One turn moves each row of this set onto another row. After a few examples, where does it send each row asked below?
Z_225: [ 10  -4 -17  -5   4   1   5  -1 -19  -2 -10  -8  -3  -8   2   3  -8  13
   2   8]
Z_338: [  2  -5  -2 -18  10   2  -1   3   7  -7   8   3  -4   6  -5  -1   1   2
   0   6]
Z_601: [ 18 -10  -5   6   5  -9   1  14  -2   0  10   2 -17  -7  -4  -2  -1  15
   0  16]
Z_233: [  3   6 -18   2  -3  -1   6   4 -17   3  14  -3   2  -8   9  13  -1  10
  -3   4]
Z_662: [ -3   3  14  -6   0  -4  -5  -9  -1  -7   1  -3 -11  -5  -6   0   3   4
  -4  20]
Z_48: [  8   0 -14  -1   1   4   7  12 -13   0  11  -1   5  -7   6  11   0  17
  -8   6]
Z_110: [  1  -1  -3 -16   3 -11   1   4   5  -2  20  -5   3  -7   0  10   2  11
  -2   5]
Z_453: [ 12  -4  -8   1   5 -11  -5   6  -3   5  10   4 -24  -3 -11   3  -1  16
   9  11]
Z_7: [ 10  -3 -20   7  -1   5   1  -7  -8  -2  -9   0  -9  -7   3   7  -7  14
  -1  11]
Z_561: [ 3 -3 -3 -6  5 -4  4  4 11 -6 10  2  1 -2  9 -1  4 -5 -6 15]
Z_62: [  7  -5   0 -15   5  -6   3   5  -3 -12  23  -8  -2  -4  -6   7  -5   8
   0  -4]
Z_777: [ 14  -7 -18   5   2   6   5  -2 -15  -8  -9  -5  -8  -7   2   4 -11  12
  -2   7]
Z_148: [  8  -4  -4  -1  -1  -5   2  -1   0 -15  27  -4  -9  -6  -2  11  -6   3
  -2  -2]
Z_665: [  6  -2  12   3  -7   6   6  -5 -10   7  -6   1 -17   0   1   5  -7   9
  -5  15]
Z_941: [  3   1  -6  -1  -3 -10   0  -2   9  -6  24  -2  -4  -8   4  12   0   5
  -3   5]
Z_324: [  3  -1  17  -3   0  -2  -1  -6  -8 -16   4  -6 -12  -6  -7  -4  -2   1
  -6  16]
Z_985: [ 15  -6  -5   4   4 -18   6  11 -14   1  12  -7 -13 -11   1  -4  -2   7
   4  16]
Z_120: [  1  -1  -4 -12   5   0  -1  -5  -5 -12  14  -2 -12   7  -4   1  -5  -8
   6   0]
Z_888: [  3   5 -19   2  -2   5   2   0 -16   0  14   1  -7  -3   0  16  -4  13
   0  -2]
Z_379: [  2   0  -5  -1   1  -6   4  -5  -2 -12  15  -3  -7  -1  10  -1  -3 -14
   0   9]
Z_182: [  6  -2  14  -3  -5   3   9  -2 -17   8  -7  -4 -13  -2   2   2  -8   8
  -3  14]
Z_112: [  1   0  14   1  -3  -1  -4  -9  -1 -13   3  -2 -14  -6  -5  -1   1   2
  -6  20]
Z_951: [  8   0  -9  -1   3 -19  -1   2 -15   7  12  -5 -20  -6  -5   1  -3   9
  12  11]
Z_544: [  6   0 -20  -3   1   0   1  -6 -11   4 -12  -4  -4  -7   3   7  -4  16
   3  11]
Z_172: [  7  -1 -16  -2   2  10   3   9 -12  -3  12   3  -4  -2  -3  14  -3  19
  -5  -1]
Z_382: [  9  -4  14   2  -5   7   9  -2 -14   4  -6  -1 -15  -1   1   3  -9   9
  -5  13]
Z_77: [ -1   1  17 -10   2  -5  -2  -7  -8 -10   2  -7 -10  -5  -8  -3   1   3
  -3  18]
Z_723: [  3   0  12  -2  -6   2   6  -6 -13  11  -7  -1 -14  -1   2   5  -6   9
  -2  15]

Z_941 -> Z_148
Z_453 -> Z_601
Now find these:
Z_48 -> Z_233
Z_338 -> Z_561
Z_225 -> Z_544
Z_665 -> Z_382
Z_77 -> Z_662

